Questions about the row below.
1) The entry just left of the centre entry?
2) The maximum?
[110 120 123 134 134 120 155 128 140 145 127]
1) 134
2) 155

Read these off the table that follows. Counting starts at 1.
1) What is the entry in the bottom-left corner?
2) What is the bottom entry of the column that holds the smallest entry?
3) What is the bottom-right entry?
4) What is the entry in row 1 and column 3?
5) What is the entry in row 1 and column 2?
6) What is the entry in row 3 and column 1?
7) What is the entry directly above the smallest entry?
8) What is the entry just left of 140?
[[127 127 128 135]
 [127 125 129 137]
 [129 128 140 128]
 [129 131 130 126]
 [128 129 132 118]
 [127 114 130 128]
 [127 113 122 127]
 [129 131 131 129]
 [128 129 136 131]
 [129 128 122 124]
 [128 127 121 130]
 [128 138 131 130]
 [126 125 102 129]
 [127 133 127 128]
 [128 128 123 130]]
1) 128
2) 123
3) 130
4) 128
5) 127
6) 129
7) 131
8) 128
